(in the rows, 128 means zero)
One turn or mirror swaps these rows in pairs. Which row does each one swap with?
zas: [156 149 129 152  99 138 157 144 118  82 108 114 123 143  97 151]
pemom: [169 111 163 113 157 116 131 117 106 123 125 115 143  84  97 104]
bal: [154 106 133 148  88 103 138 145 129 142 112 140 157  75  99 125]
kovef: [126 102 138 145 128  90 145 147 139 123 171 116 140 132 173 144]
Medus: [141 116 117 126 129 128 147 143 128 119 170 131 125 110  44 124]
nek: [137 168 127 152 118 128 114 165 121 149 124 147 128 117  79 125]
favu: [101 131 128 153 126 132 134 109 160 123 127  93 126 160 112 150]
Lovaf: [120 106 118 158 141 128 121 136 125 162 130 107 124 109 167 157]
kizu: [115 102  81 158 115 136 119 124 123 110 129 147 130 111  88 145]
ruri: [126 159 115 131 102 122 170 157 126 100 164 115 124 152 130 128]
bel: [135 134 133 137 134 173 136 134 122 109 128 116 125 119 174 132]
Dor: [129 114 125 142 123 121 147 103 134  95 120 109 117 126 179 131]
rodid: [161 112 136 111 116 140 168 150  85 158 142 134 148 118  99 103]
sofo: [132 115 157 158 120  69 160 116 114 168 115 114 126 109 126 124]
forom: [157  99 178 137 111 125 132 123 114 155 166 149 141  83 102 121]
zada: [174  88 145 157 144 151 107 132 109 134 126 147 155 108 117 148]
kiz: [126 139 128 113 146  79 151 127 119  85 142 110 102 125  97 113]
Gasif: [140 140 145 156 132 161 134 159 128 134 154 136 132 162  74 131]
ner: [143  98 121 141 140 113 133 100 122 132 162 113 124 117  49 128]
tati: [188 117 110 144 133 132 130 135 100  81 124 138 133  99 109 129]
vuga: [155 129 156 107 125  91 171 135 106 131 129 119 123 118  82  94]
sofum: [133 125 138 124 125  80 136 142 129 117  93 122 137 135  69 125]
posun: [112 118 109 163 113 161 130 106 149 119 153 120 105 150 112 148]
Mis: [151 111 136 162 112 120 157 178 112 143 153 161 105 122 143 134]
gigu: [138 121 142 164 124 101 129  90 137 109 185 104 144 143  95 130]
foli: [111  97 129 141 135 169 141 124 132 140 146 123 125 105 170 127]
ganur: [ 82 142 121 125 151 114 144 118 121 152 132 102 128 133  85 116]
liri: [ 96 146 157 129 148 101 152 124  99 138 158 120 142 158 115 151]
beba: [175  86 163 144 148 130 125 121 127 153 141 112 152  87 100 110]
nobop: [120 124 130 134 135 128 126  88 117 140 164 117 138  89 161 108]
Sikiv: [127 122 143 131 145 120 119 139 143 155 111 115 123 157 159 100]
bomob: [197 100 132 136 124 112 143 131 106  99 135 135 133  87  95 111]
tul: [137 137 121 139 123 134 157 167 130 122 108 115 103 164 147 130]
Mas: [134 129 142 138 131 105 140  75 123  80 126 112 131 121 153 116]
daza: [123 123 100 134 140  95 123 109 140 170 174 132 120 110 142 133]
Midu: [167  99 145 152 103 133 133 117 129 162 138 162 153 127  98 164]

foli pairs with beba
posun pairs with ner
forom pairs with Lovaf

One turn or mirror swaps these rows in pairs. Which row does each one swap with?
mipe: [ 85  70 108 121 121 151 129 164  98 139 110 137 119  80 106 148 105 136
  53 121 129 151]
tebe: [121  52 115  98 151  83 158 103 147 118 181 132 149  79 132 138 116 136
  79 134 137 164]
zapit: [ 81  60 143  77 152 111 114 112 122 116 114 108 151  80  99 166 111 148
 130 118 127 160]
Gofi: [102  85 113 116 125 152 140 170  93 143 112 138 122  83 114 137 106 136
  59 116 126 150]
mog: [ 83  61 155 118 113 101 166  94 148  97 131 113 126 111 196 126 109  94
  94 123 135 186]
sodo: [ 88  76 143 136 143 144 177 117 142 130 163 106 169  86 129 172  84 120
  70  89  99 171]
fosin: [111  75 164 127 188 143 141 181 134 137 118  86 111  63 134 125 120 113
  86 110 149 145]
doba: [131  61 110 104 155 105 156 116 142 130 164 148 140  61 138 149 125 142
  85 166 142 143]
vefa: [ 70  58 136 124 117 105 165  93 149  90 125 116 128 107 192 130 108  96
 105 128 132 195]
res: [ 95  74 142 129 155 136 183 120 152 103 152 115 174  75 137 185  93 118
  67  83 103 161]
fones: [ 77  50 132  68 139 134 133 110 118 142 126 115 157  53 115 165  99 128
 127 121 110 175]
Nevu: [ 88  64 177 111 166 122 139 115  90 105 117 145 132  76 183 178 178 117
  82 110 151 145]
fikin: [114  81 148 126 144 144 187 109 146 120 157 124 167  60 150 173  94 123
  81  87 102 168]
kamun: [118  75 142 126 193 139 147 169 126 138 120  90 132  62 154 128 104 122
  87 124 157 138]
Buf: [ 80  86 152 102 186 121 131 150 117 125 102 116 124  98 168 154 166 121
  76 170 132 146]
Soga: [ 54  54 150  86 133 104 124 118 146 118 118 117 150  70 111 160  93 133
 132 131 111 169]
reg: [ 98  82 149 127 152 146 173 119 138 108 157 106 178  73 140 190  84 117
  72  88 106 149]
daz: [ 77  52 173 141 117 104 163 132 130 120 115 117 123 111 157 102 141 104
 120 100  99 182]
sozup: [ 94  78 155 126 142 135 180 112 139  96 155 105 176  84 135 184  89 118
  71  86 111 171]
Rit: [ 80  61 161 163 122 101 171 131 128 119 121 119 118 119 162 106 158 119
 112 112 107 175]
Rab: [ 76  92 170 104 176 131 118 157 120 120 107 129 117  88 168 161 166 117
  89 166 129 154]
Dema: [120  75 147 115 180 148 151 174 124 145 119  96 108  52 150 122 122 118
  89 109 151 144]
Gozu: [ 85  61 173 124 163 133 140 113  90 104 123 144 128  77 173 171 184 108
  89 110 148 153]
munop: [106  61 171 113 168 122 145 114  87 112 126 136 129  83 173 170 181 110
  80 120 158 143]
luko: [ 84  76 114 119 135 155 131 158  99 146 126 142 127  76 112 158 102 133
  50 111 131 139]
Kulon: [ 84  81 128 124 114 131 135 158 103 143 107 131 118  88  95 161 106 140
  59 114 132 137]
kudap: [ 78  58 165 154 119  96 180 125 130 114 115 118 124 112 174 112 140 110
 113 109  90 178]
Tis: [ 83  65 164 147 113  94 179 129 129 125 117 116 121 108 165 106 152 112
 107 110 104 187]
Raluf: [ 90  79 108 121 125 146 152 164  97 153 102 128 123  80 108 145 108 136
  59 116 138 146]
Felot: [ 83  63 173 110 157 131 146 120  84  96 121 148 123  76 171 178 176 103
  85 110 141 144]
talor: [ 87  67 164 156 115  93 181 134 122 127 127 106 125 108 163 104 146 120
 112 106 100 174]
zop: [ 76  64 158 132 130 102 161  78 147 109 116 108 130 109 190 138 118  99
 109 145 139 183]
lukel: [ 76  36 175 116 122 132 169 144 159  73 130 113 113  86 122 167 102  86
  87  91 151 164]
Suraf: [ 81  65 146 139 120 101 169  95 150  97 133 111 123 118 193 133 109 104
 107 128 141 189]
zovud: [145  56 105  90 144 112 164 108 147 118 164 143 132  79 119 141 129 130
  94 139 117 164]
Ris: [ 63  51 151  76 125 101 125 108 124 125 115 112 156  74 100 169 110 129
 116 126 122 173]
Rabug: [ 88  79 164 107 168 124 119 141 134 116 100 142 114 103 176 144 164 109
  80 173 117 141]
gaduv: [ 95  77 144 136 154 139 181 110 147 113 155  99 180  77 136 180  95 127
  70  94  97 169]
vukis: [141  67 106  97 164 106 155 121 142 128 158 156 149  71 144 134 129 138
  86 140 117 150]
vun: [ 60  61 138  61 153 113 112 132 122 133 120 122 143  61 109 143 112 135
 107 128 110 172]
nisap: [ 68  31 158 119 121 130 161 149 161  75 141 115 121  86 127 164  89  76
  73 109 149 172]
fif: [ 79  88 170  91 173 121 123 153 115 123  97 121 118  94 176 153 159 112
  79 162 130 141]
pem: [126  75 145 125 184 145 166 168 128 137 116  96 108  62 153 120 117 127
  99 113 162 138]
muga: [ 89  76 115 128 110 153 142 165 107 146 115 128 124  83  99 143  95 122
  58 122 134 146]
sosil: [ 64  61 157 112 138 106 165  95 155 103 119 107 130 113 196 129 108  86
 108 132 136 186]
ziren: [131  48 117 107 147  91 149 128 145 121 170 145 148  92 113 149 120 155
  80 142 123 141]
Sol: [ 79  34 171 119 126 111 164 133 158  77 142 107 119  91 127 165  97  83
  78  89 156 160]
Sivo: [ 82  76 157 103 180 110 130 152 130 125 108 127 108 105 172 141 150 108
  77 170 142 140]
Fep: [ 86  62 168 117 162 129 147 118  81 115 108 136 122  78 176 176 182 110
  80 124 150 140]
mavi: [ 92  35 163 128 129 129 166 126 156  86 144 108 106  80 134 151  92  81
  72  91 168 167]

Dema pairs with Sol
vun pairs with tebe
kudap pairs with Fep
daz pairs with munop
sodo pairs with luko
Kulon pairs with fikin

